rotation steps, each row followed by its count of steps:
The counts run from 0 to 142.
[-32  18   1  13  17  23  57 -14  44 -15 -17   3  -8 -15  18   2 -14  35
  29  -7  -9  35   3  32  15   6  -5 -16  43  17 -20 -15  15   2   0  -8
  -1 -25  -5  23  15 -22   1  17] | 68
[ 13  26  16  40  -1 -19 -26 -40   2   1  24  20 -24 -19  14 -29   9  12
  21  20 -27   5  33  19 -11 -40   2  -7 -18 -15 -20  -6   7  -9 -10  13
  -9   5 -20  16  24  22  23 -10] | 13
[ 17  17  44  17  24 -37  -9 -23  -3  -2  16  -9   8   8  22   0  14  14
 -35  17 -24  -6   3  27  28  -4 -28   1 -24   6 -33 -37  -7  -1   5 -11
  38 -13   5  36 -24  -6 -10 -10] | 55
[  8  10  -8  -2  -2  -1 -12  28  -4  29 -26  36 -23  15  10  25  31  36
  -3   9  -5 -24  -3   4  52 -39 -16 -17  -8  -7 -15  39 -29 -15   5  -9
   8   7 -30  38  -9  18  12  10] | 99
[-20  20 -19 -41 -35  -9 -14  17  26   4 -17  11 -20  -8  -8  25   9   6
 -33 -13 -13 -42 -29   9 -11   7  -1 -18  -6 -30 -39  -5 -12  10  13  25
  -1 -17  -2   4 -21 -31  27  14] | 89
[ 17  15  -3  21  24 -34 -12  14 -14  -5   0  -9 -25  -1  27  31  22   2
 -35  -8  10   6 -39 -10  11 -35   5  24 -35 -14  -9 -14  17 -14   9  39
  22  -6 -33   2   6  21 -17   2] | 51
[-11 -26   2 -17  -2 -11  41  13  29  12  -8  28  39  13   7   8 -26  44
  17  -1  -2  16 -46   7  43 -12  -9 -10  -6  32  10  10  -7 -12   9  -8
  18   0  10  12 -18  14   5  17] | 110
[  4 -11 -21  -2  -8 -32  51  15  29 -13  -5   7   4   2 -14  15 -46 -25
  28  25  -2 -21 -20 -27  -6  19  -3 -10  51  28  12  25  -1 -16  28  26
   5 -13  18 -10 -12  -2  16   3] | 121
[  1  -5  27   6   6 -17   1 -15 -16 -18 -26  13  12  11  31 -11  19  12
  -2  -5  -9  34  -9 -15  21 -52 -18 -34 -43  19   7  20  -3 -18 -11 -17
  21  31 -10  -3 -23  29   7  -3] | 103
[-29  -4 -27 -31 -11   8  -4  51  -6   4  -2 -15  -8  22 -39  23 -18 -10
   9  22  39 -35 -13 -13   1  10   7   8  16  -2   4  30   3  21  24  14
  28 -30  16  -7   8 -11   7  11] | 38
[ -6   2 -31 -12  -7 -31  -9  31 -11  -7   9 -29 -49   6  -9  23 -16  -4
  13 -11  14 -35 -12 -21 -29   0  20   1  25 -15   2  25  14 -18  12  39
  12 -50 -13 -18  11 -12  21   6] | 40
[  7  -6  -2 -51 -40  -5  -2 -29  -6 -24  10 -15  -5 -10   0   7  -4 -51
  -7 -28   5 -32 -44   3 -35  27  -4 -10 -23 -23 -27 -17  12  -1   1  24
  -1   4  16 -13 -18  -1  -6   4] | 83
[-36  10  18  -5  -6  10 -51  18   5   1 -30   3  -8  -3  -5  -2  43  25
 -27  15 -20 -22  15  14  12 -37 -19 -21 -29  -6  -2   5   0  18 -13 -14
  15  40 -13  18 -16 -14  20   0] | 97
[ -8  37  13  -4  11 -33 -28 -14 -11 -24  22  -1   5   4  12  -8  25 -44
 -17   9 -30 -38  10   6  12   1  -9 -16 -25 -23   0 -33   0  46  -3 -24
  12  20  -6 -23 -13 -23  -5 -32] | 136
[  2 -32   4 -25  12  -9  40  12  32  20   3  30  29  10  10  11 -38  34
  27 -23   0  27 -56   4  11 -19   6   9 -16  21  20   7   6 -21   4   4
  -3  -3   3  17  -7  29  15  27] | 111
[ -4   6 -11  32  -4   8  26   5  18 -24 -12  39 -12  10  24 -19  -8  41
  30   6   5  22  14  14  13 -50  26   8 -14  -5 -12  27  -4  -1 -14  -1
 -20  -8 -39  -8  33  34   4   5] | 19
[ 26  -9  27 -25  20  -3  -7 -13 -14  25  11  13  -5  10  14 -22   0  18
  23 -10  -7  -1 -13  22  35 -27 -26 -11 -29  17  16   1  10 -19   2 -29
  25  21 -13  57  -9  51   2  12] | 105
[  0   1 -23  -6  -5 -28  46  -8  36 -12   7   2   4  -7 -12   5 -49 -28
  17   5  -7 -24 -33 -30 -30   5   8 -22  35   8  16   0  21 -13  25  39
  11  -3   7 -20 -10  -8  18   1] | 122
[-10 -11   5 -43  12 -14  -8 -14   3 -10  36 -36 -34  13 -22 -40 -38  -8
  24 -16  12 -19  12  17 -24  20  -2  -3  15  -3   4   8  23   8  -3 -13
  28 -44  29 -13  -8 -10  34  12] | 34
[-31  41  -3  48 -25 -12 -17   8  20   2   9  23  13  -9  19  19  10  28
 -15  23 -34   7   0   5  -4 -25  14 -10 -25 -24 -27 -14 -19  -5  24  31
 -13  -5 -15 -12  13 -23  26  -9] | 8
[-31  17   2   7  -7  -6 -47 -10 -27   4  40 -16  26  -7  14   5  20 -31
  -8   6 -20  -8  -4  -7 -34   5   3  -3 -54 -23   5 -33  12   1  10  13
  -3  28   3 -24  -7 -12  13 -15] | 3
[-14  23   9   8 -13   3 -47  16 -21  26  49   8   9   1  -2  21  19 -24
  11  53 -14 -45  16  15  13  12 -13   7 -29  -6 -13 -22 -24  13  25  15
 -12  12  -4  21  -8  -4   7  -7] | 5
[ 37  24  17  37 -12  -8 -18 -45  -1  21  28  25 -30  -7  12 -14   3  -6
  17  23 -18   0   8   2 -10 -44   6  -8 -31 -25 -21   3   0 -16   6  33
  -4   9 -27  19  27  42  18  -7] | 12
[  9  17 -11  -1   1  -6  -9  -3 -13  -7  21  -4  -9  -1 -25  -1 -10 -49
  31  39   2 -70  12 -15 -12  30 -24   3  30   4  23  -5  27  17  11   4
  15  25  12   3   4  21  -9   1] | 126
[-17  16   6  -4  -7  16 -39  33 -10  19 -29  24  -8  11   6  22  40  19
 -18  27  -5 -21   1  11  53 -42 -17 -12 -25  -7 -11  31 -21  10   3 -12
  13  35 -10  31 -15   4  18   7] | 98
[  4  -6  -7  34  -1 -11  29 -14   5 -44 -15  28   0  16  32 -24 -19  26
  32   5   5  27  24  -4  13 -41  25 -11 -14   6 -19  27 -11   1 -24 -18
 -15  -4 -22 -24  26  35  12  -9] | 20
[ -7  -5   6 -12  -2  21  30 -35   5 -49  -5 -17 -22 -20  29 -23 -10 -13
  51 -26   3   6  17  16 -27  31 -14 -13  33  12  -9 -21  38 -15 -13 -12
  -6   1   5  -6  14  16   3   1] | 74
[ 10  24   3  -8 -19 -47  -4  -7 -10   3  46 -10  11  -3  32  19   5 -37
  12 -12 -22 -28 -27  -5 -30  12  16 -19 -23 -33  -4 -26 -11 -26  32  40
   2 -28  -8 -19  -1 -17  18 -21] | 1
[-28 -25 -10 -11   8  15   4  14  10 -34   8  11  13  30   2 -40 -27  21
  48  20  20  -3  37  37  26  11   6  18   3  16  -7  22  -2  28 -18 -45
   4 -10   3   0   7  16   5   5] | 26
[ -5  15  26  46  -6  -5 -23 -31  12 -14  15  18  -4  -9  15 -37  17  16
   9  31 -35   6  54  12  -5 -26   3 -21 -21  -5 -29  -4  -3   3  -9 -13
  -1  11 -16  17  24   5  24 -10] | 14
[-37  28   4  40 -24  -1  -3   7   8  -8  -3  26  19  -1  19  23  11   4
 -22  38 -23  16  -9 -16   1 -41  14 -20 -43 -19 -25  -2 -19   3  16  33
  -2   6 -10 -28  13 -13  22 -11] | 9
[ 16  13   9  46  36 -38 -29   4 -40 -26 -12 -24 -13  11  39   6  28 -17
  -3  19 -27   1  19   4   3 -17 -12  26 -32  -8 -24 -22   9 -21 -13  21
  15   2 -16   3 -16  14 -14 -21] | 53
[ -7  14  -1  41  43  -3  20  28  -4  -3 -27  21   7  23  28  33  20   6
   0  40  -7  34   3  13  50 -11   3  40 -22  10 -37  -7 -23  -6  -1   8
  -1  -3 -10  16  -7   3  -9   4] | 59
[  0 -31  -6  -5  25  -7  25  20   9  12   5   7  10  17  21  -2 -28  22
  53 -20  -6  41 -40  -3  -3 -21  10  25  -6  27  32  -1  26 -29  10   8
 -12  17 -10   5  -4  34  16  23] | 112
[ -9  -2 -17 -29 -15  22 -46   7 -12 -19  -3 -17 -23 -10  -3  -5  24 -33
  14 -11  -7 -36 -13  30 -48  21  -5  10 -18 -21 -13 -21  33   8  -7  13
 -30  29   1  -4 -13   2  10   4] | 85
[ 20  16   1  35  29 -34 -27  10 -37 -17  -1 -30 -21   7  30  17  28 -14
 -11   0  -4   4 -10  -1  -4 -24   7  34 -35 -19 -17 -13  18 -23 -10  29
   6   2 -32   2  -4  20 -19  -8] | 52
[-42   5   3   3   8  40  61 -11  39 -31 -35   4  16 -16  17  17  -7  26
  14  -2  16  52   5   6  10   2  -4 -17  31  22 -18 -11  19   2  10  -2
   3  -4   9   1  14 -10  -3  15] | 69
[-14  12 -13 -26 -39 -12 -17  17   6   0  -8   8 -13   1  -8   7  14 -14
 -23  16 -16 -56  -8  23   6  20 -22 -18   3 -21 -44   3 -29  14  13   0
 -10 -20   7  13 -25 -29  19   7] | 88
[ -7  26  15 -13  11 -13 -24   0  -5   9  28  21  12   4   3   1  23 -35
 -25  22 -15 -41  -9  10  35   5 -10  -8 -36 -26   1 -27  -9  58   3 -25
  15  21  -8  -3  -2 -26 -16 -14] | 137
[ -7  15  -6  21 -14  21  12   4  32  -2  11  50  -8  -1   9 -16 -15  60
  10   5  11  12  -5  13  28 -55  17  12 -15  -9  -6   9   1  14 -12   4
 -15  -5 -35  13  37  36  -4  11] | 18
[-10  10  25  15 -19  19  -1 -30  24   7  14  43  16   3  -7 -16  -4  40
 -19  45   9  -5  20  20  40 -28  -4 -21 -23  -1 -24   3 -19  32  -2 -22
  26   9  -2  19  19  10  -4  -5] | 16
[-26  12   5  46  34  16  -7  31  14   2 -17  11   9  10  29  32  27  39
  -7  28  -8  39  -9  21  34 -18   0  39 -20  -1 -25 -19  10  10  -5   5
   3   8 -16  24  -5   1  -6  11] | 58
[-17   3 -23  -6  -3 -28 -11  19  -9 -30  -5 -51 -33  -1  -2  14  -9 -15
  -1 -18  -5 -17  -3 -29 -46 -10  23 -14   6 -14   1  15  22 -17   6  37
  32 -33   3 -29  -1 -21  14  -4] | 41
[-24 -16   8 -20  -7  17  22 -28  -1 -53  -5 -25   3 -12  22 -25  -6 -22
  37  -9  16 -13  25  19 -27  36 -23 -30  27  13 -18 -22  26   8 -11 -27
  -2  11  20  -6   8   2  -7   0] | 75
[-35 -10  -5 -31   4   2 -15   3  16 -10  21 -40 -18  -1 -27 -23 -23   5
   4 -14  16 -16  24  21 -43  19   5  -2  13  -8   6  -6  33  26  -4  -6
  29 -31  30 -11   3 -28  34   9] | 35
[ 27  33  -9   7  14 -52 -15  -8 -11 -26  21   0 -23 -15  30  -3  12 -54
   1 -21 -32 -32  -5  -7 -17  -3   7  -2  -1 -31   3 -22  16   3  -9  12
  -4  -5 -36 -25   8  -5  -6 -23] | 134
